In the rows, 128 means zero.
One turn moves every row onto another: examples first, then more rows asked
Q443: [120 139  99 110 135 160 112 123 121 168 114 132 139 137  97 112 142 142
  88 135 137 121 130 124 118 111 131 104 133 116 114 114 123 133 115  73
 123 128 137 110 123 127  90 110 132 116 138 134 169 109 115 103 130 121
 152 110 152 131 134]
Q339: [129 120 150 125 122 114 129 129 123  79 128 114 111 159 143 136 101 106
 148 142 122 110 120 133 139 144 140 108 131 116 125 132 154 111 121 154
 127 133 127 127 128 124 159 125  92 111 127 156 104 107 146 146 156 135
 102 123 136 139 120]
Q760: [117 132 127 127 126 152 126 111 124 155 104 108 106 134 119 101 146 140
 114 144 137 135 121 105 103 104 146 117 123 129 119 116 148 125 145  81
 134 133 130 104 139 138  78 108 128 129 142 148 155 113 132  79 117 113
 145 106 138 135 125]
Q877: [121 154 141 136 131 141 121 126 149 157 120 116 121 124 100 107 157 142
 109 153 144 133  96  87 108 117 144 125 138 137 122 120 115 132 140  90
 121 141 144 112 146 119 100 121 150 129 153 135 143 127 123  94  95 114
 175 133 147 145 130]
Q466: [132 123 128 111 141 115 134 134 119  85 140 128  98 138 138 138  98 114
 151 137 121  96 125 150 141 148 130 114 141 134 145 119 150 105 134 148
 145 129 151 125 120 138 158 134 123  99 116 155 110  93 143 132 152 143
 103 134 139 135 119]
Q190: [130 133 141 115 144 110 131 135 123  82 127 128 111 157 123 136  98 111
 152 140 107 115 127 146 141 149 135 104 145 113 139 103 150 108 123 158
 134 127 144 126 134 144 158 118 108 111 125 127 115 104 143 137 158 127
 102 131 135 130 107]
Q909: [136 126 140 136 126  95 125 123 120  93 140 137 119 161 134 135 135 113
 141 169 120 111 148 105 156 143 148 112 127 146 153 152 141  94 108 135
 139 120 142 145 129 118 139 142 108 105 149 143  79 115 136 149 140 150
 129 134 142 155 114]
Q170: [146 145 154 138 136 104 134 100 125  78 130 132 109 153 132 140 119 118
 133 160 114 120 145 109 140 150 148 130 123 138 153 132 138  96 110 149
 131 102 131 148 116 139 151 141 117 155 142 110 117 127 121 118 146 162
 126 146 141 142 106]
Q808: [118 138 119 125 123 155 100 143 136 148 117 110 158 129 115 101 148 139
 102 128 151 121 109 112 134 100 125 123 120 120 129 112 112 126 119  79
 123 126 124 121 111 103 122 120 143 122 138 124 178 137 110 125 120 115
 158 132 174 136 156]
Q34: [123 144 136 129 101 143 115 130 152 141 116  98 152 117 111  98 148 152
 110 127 128 134  94 108 132  98 127 131 133 137 135 105 105 113 126  92
 141 130 125 117 120 116 111 138 155 126 135 125 151 140 133 136 104  91
 170 135 168 127 136]
Q325: [135 132 155 133 130  90 127 124 127  90 130 131 126 157 143 130 134 112
 149 168 132 118 155 104 162 148 147 133 126 140 171 123 143  98 114 144
 142 111 139 147 135 127 141 138 125 119 147 116  94 120 112 164 153 140
 122 149 140 142 123]
Q565: [138 139 148 118 137 113 131  98 109  97 134 144 108 147 113 148  92 110
 135 147 110 105 130 122 133 156 141 116 143 124 129 119 154 106 109 158
 127 121 143 138 135 140 155 127 124 124 143 105 120 110 138 118 145 163
 116 136 125 146  91]
Q400: [111 128 106 117 122 162 103 139 132 160 117 124 144 135 111  91 133 141
 106 129 137 120 119 136 128  89 132 113 113 110 133 111 130 120 120  70
 128 123 128 126 134 118  96 113 135 111 120 127 167 115 122 135 120 116
 136 124 156 125 152]
Q588: [146 122 142 128 139 102 125 147 130  98 145 124 134 139 153 152 123 125
 144 154 127  88 132 144 151 152 134 125 162 150 150 125 134 107 130 143
 151 124 138 127 109 133 159 123 118 115 132 149 104 102 113 154 163 133
 112 145 139 134 139]
Q798: [150 139 152 156 130 104 130 113 116  77 135 132 110 144 131 129 110 115
 127 153 116 108 135 125 135 143 157 121 128 127 142 147 138  92 104 134
 121 117 124 154 106 134 147 126 101 151 130 141 105 108 130 130 148 170
 126 141 132 138 109]
Q266: [120 130 124 119  99 152 117 133 127 166 108 111 159 116 124  99 135 158
 117 109 127 122 117 128 125  90 126 137 136 120 121  92 135 112 119  97
 148 127 127 119 127 114  88 119 141 113 134 123 158 124 147 149 114 107
 148 124 155 121 141]
Q576: [136 142 137 116  99 148 122 103 139 157 108  99 140 123 107  99 158 144
 101 145 136 141 108  87 109 122 148 128 134 136 114 111 112 123 127  92
 139 137 139 104 124 123  94 139 159 127 148 129 143 137 118 116 114 112
 170 120 149 125 122]
Q605: [140 144 142 124 143 119 134 109 117  95 133 151  83 123 130 146  92 115
 130 139 119  95 125 122 138 158 139 121 138 137 127 126 158 103 120 148
 130 124 165 129 124 128 150 146 125 126 130 137 126  93 139 121 150 165
 117 138 133 152 103]
Q215: [113 133 112 142 128 147 121 135 118 161 119 119 135 126 128 111 126 153
 105 124 139 110 114 131 141  92 108 127 145 131 131 109 151 116 131  75
 133 129 131 127 131 137  86  97 139 136 139 137 169 115 134  95 128 110
 146 105 138 115 133]
Q209: [121 138 130 101 108 151 122 124 139 167 110 108 138 132 109  99 144 132
  93 133 143 137 115 102 118 116 147 116 105 128 125 129 114 128 125  85
 117 129 130 121 135 106 109 126 157 111 151 129 164 137 108 126 116 125
 160 133 158 145 154]
Q768: [125 133 145 143 129 118 130 111 116  89 146 152 115 139 126 158  99 110
 136 149 126  91 114 124 140 138 131 112 139 125 118 136 149 101 111 148
 113 127 149 141 135 127 163 121 114 115 141 127 102 106 129 132 145 158
 128 135 136 155  86]
Q346: [115 146 115 107 128 154 123 111 138 154 114 119 122 144  95 103 145 138
  91 136 131 146 106 109 114 125 135 106 115 128 135 127 110 131 127  75
 112 130 121 125 127 131 105 121 146 127 129 136 169 120 116  99 117 114
 159 111 157 129 146]
Q566: [141 149 148 137 111 134 116 151 149 152 119  90 149 133 120  81 143 142
 100 134 129 124 100 114 115 102 140 137 133 128 126 120 113 126 133  98
 126 133 122 122 136 110 107 128 144 137 148 136 154 140 140 118  96 118
 154 150 148 126 165]
Q415: [118 129 104 130 118 170 108 113 118 164 119 126 146 130 120 120 146 159
 118 126 126 129 112 120 123  98 112 128 147 123 115  88 135 118 125  93
 140 125 136 116 115 135  87 120 129 125 130 127 163 119 141 104 120 111
 153 101 154 120 121]
Q138: [121 141 114 127 109 161 131  98 136 163 111 119 117 127 110 100 146 147
 109 142 125 154 104 112 108 116 139 123 127 126 124 106 127 115 139  87
 132 126 137 124 133 145  80 121 148 135 123 133 149 120 125 107 118 116
 157 104 139 107 118]
Q678: [138 127 148 131 138 106 111 147 129  93 130 127 136 156 141 146 112 113
 148 151 121 104 136 129 173 149 138 121 157 130 154 105 138 113 114 151
 141 122 147 118 120 142 148 118 117 122 150 128  96 105 114 157 170 118
 115 146 139 140 126]
Q449: [144 133 158 140 134  94 127 121 138 102 138 141 127 138 149 145 135 126
 138 173 119 103 144 112 142 153 149 129 140 160 157 140 141  92 129 131
 142 116 137 151 139 113 151 145 117 116 136 131 104 110 110 167 147 145
 113 146 141 148 133]
Q928: [123 132 117 130 115 135 116 153 122 158 128 103 166 139 130  97 144 151
 107 131 136 107 120 124 133  77 107 129 139 131 124 115 139 111 132  89
 136 129 137 122 148 107 101 129 138 100 154 130 163 137 152 113 108 113
 144 129 158 128 143]
Q216: [134 133 144 146 131  98 130 146 137  99 137 132 116 148 140 150 112 119
 137 147 125 105 120 126 178 158 132 116 154 140 146 138 137 111 104 149
 127 121 142 134 113 125 153 109 111 136 147 154  91 105 124 156 162 131
 133 133 135 140 128]
Q712: [152 151 160 144 142 105 126 100 134  81 128 141  98 134 143 139 120 124
 128 163 110 112 134 103 135 158 151 124 128 150 139 139 145  91 127 133
 130 114 138 144 119 119 153 160 107 146 128 130 129 108 131 132 143 160
 112 139 146 148 117]

Q576 -> Q415
Q760 -> Q928
Now these:
Q565 -> Q678
Q216 -> Q798
Q346 -> Q400
Q466 -> Q449

One turn moves every row onto another: examples first, then more rows asked
Q665: [144 126  94 147 165 150  72 125 144 102 131 118 140 157 138 132 134 134
 128 162 141 160 123 109]
Q663: [128 124 145 122 166 150 110 110 182 116 140  96 119 100 108 129 131 106
 117 170 141 148 152 115]
Q151: [110 121 122 144 149 121  97 130 174 132 116  80  94 106 135 124 128 120
 101 145 105 137 101 101]
Q387: [112 118 144 128 165 155  97 118 127 131 136 125 160 130 150 142 134 117
 127 136 125 109 105  72]
Q331: [128 108 156 114 168 137  97 117 151 111 132 109 166 110  62 133 119  93
 131 154 126 128  88  98]
Q179: [159 102 141 122 153 145  98 124 156 136 141  81 138 117 111 134 148  75
 111 128 140 139 104 137]
Q165: [ 96 132 103 138 149 116  99 120 171 135 149  84 106 158  99 122 121 107
 133 137  91 118  93 116]
Q343: [131 108 138 104 178 149 101 116 144 124 113 101 145 128 143 151 129  93
 105 145 128 100 129  75]
Q114: [ 97 123 109 146 159 125  98 128 165 137 163  99 100 155  97 122 125 110
 147 130 100 136  98 105]
Q183: [110 122 129 118 157 144 109 118 191 114 122  84 134  90 120 127 131 111
 113 171 114 150 147 116]
Q197: [110 111 112 136 168 135 101 135 177 125 151 102  92 169 101 126 120 114
 143 130 106 142 108  96]
Q715: [131 123 125 142 156 122 102 127 173 133 116  79  78 112 127 127 128 115
 101 148 120 134 110  97]
Q756: [122 100 147 110 161 144  99 126 167 100 116 105 175 115  70 134 112 103
 132 152 109 140  90  92]
Q206: [113 151 144 147 139 154 110 106 174 119 143 109 154 115 121 115 132 141
 132 168 120 148 121 112]
Q658: [111 124  88 148 160 143  69 135 138 109 137 115 151 133 146 130 139 130
 129 155 121 166 107 123]
Q248: [140 129 134 151 158 130 101 118 167 131 124  96  80 127 126 123 127 128
 109 144 132 134 109  88]
Q549: [122 116 106 124 165 131 100 125 194 122 133  87  95 175  99 129 114 109
 133 137 100 131 114  91]
Q309: [133 100  85 130 180 161 111 129 157 116 130 112 160 141  88 146 104 119
 137 123 121 118 139 112]
Q793: [110 116 132 108 165 139  99 114 142 128 112  90 162 114 149 144 131  94
 102 144 108  96 116  88]
Q233: [117 120  88 140 171 148 108 121 136 127 147 110 169 131  87 141 111 119
 138 122 114 104 125 132]
Q736: [135 109  81 126 174 153 112 121 161 117 120  98 168 144  88 146 104 114
 131 125 112 106 137 119]
Q358: [108 103 124 114 163 150 119 139 116  91 128  83 141 174 101 142 114 108
 107 141 117 153 114 121]
Q259: [164 123 139 136 137 158  97 116 175 126 125  90 173 149 127 128 142 114
 123 126 124 149  86 114]
Q417: [110 120 124 120 156 145 117 127 114  92 125  79 147 180  95 134 112 109
  99 143 117 144 107 125]
Q555: [110 116 126 121 158 143 116 129 108  97 133  84 142 174  94 138 121 107
 107 138 120 145 107 129]
Q273: [160 133  95 130 173 140  73 112 147 104 119 101 126 150 128 136 129 114
 109 170 148 140 136 120]
Q682: [176 126 148 135 149 148  98 109 158 133 141  89 150 142 111 129 143  94
 117 129 142 136  94 126]
Q279: [105 105 126 121 163 146 120 139 106  94 134  85 137 170  95 139 117 107
 105 139 119 151 113 126]
Q52: [113 130 104 127 154 120 100 118 185 130 129  75 104 171  98 125 117 105
 125 140  92 118 105 105]
Q594: [131 136 135 160 150 135 100 125 166 131 130 100  95 128 134 117 129 140
 117 138 122 146  97  87]
Q229: [139  83 131 120 155 147  95 142 170 130 132  81 152 110 125 137 149  80
 117 122 116 158 102 134]
Q436: [ 97 119 136 121 155 141  99 115 131 134 126 105 168 119 154 142 139 105
 115 138 108 104 104  86]
Q777: [111 127 126 155 142 129  98 131 170 132 122  94 104 115 139 120 129 135
 115 137 104 145  92  95]
Q747: [136 110 146 118 175 157 100 118 136 121 127 120 145 134 144 148 131 106
 118 139 137 109 121  68]
Q640: [125 113 150 115 155 140  97 119 163 104 114 107 179 124  69 133 115 110
 131 152 112 133  84  90]
Q935: [140  97 131 131 141 157  96 137 180 123 123  91 173 130 136 132 144 106
 124 121 105 165  92 121]
Q671: [117  94 153 108 168 139  97 127 158 105 127 109 165 107  67 137 117  93
 132 152 117 138  94  95]
Q737: [108 109 124 115 156 149 119 132 118  87 120  82 149 181  99 137 113 110
 104 141 114 152 107 121]
Q652: [105 120  81 136 158 126  69 129 139 114 128  91 146 116 140 135 141 111
 109 163 113 146 119 141]
Q927: [129 118 155 117 159 138 100 108 153 107 124 108 174 123  63 130 116 103
 131 155 124 127  85  97]
Q403: [124 102  88 139 179 158 108 130 140 124 148 118 162 134  86 146 112 120
 141 120 123 116 132 122]
Q769: [126 122  81 132 164 142 109 116 152 126 126  96 174 139  87 143 108 119
 126 126 109  97 126 130]
Q253: [ 97 137 133 132 141 148 109 116 191 114 124  93 156 102 128 121 133 129
 121 167 102 152 126 117]
Q852: [131 143 150 139 158 154 111 102 171 116 155 111 129 112 109 121 135 127
 129 169 144 143 139 111]
Q281: [136 124  86 123 168 126  72 118 143 111 118  82 127 124 130 135 134  96
  99 168 130 134 130 140]

Q852 -> Q663
Q52 -> Q165
Q682 -> Q179
Now these:
Q777 -> Q594
Q640 -> Q927
Q769 -> Q233
Q281 -> Q652
Q387 -> Q747

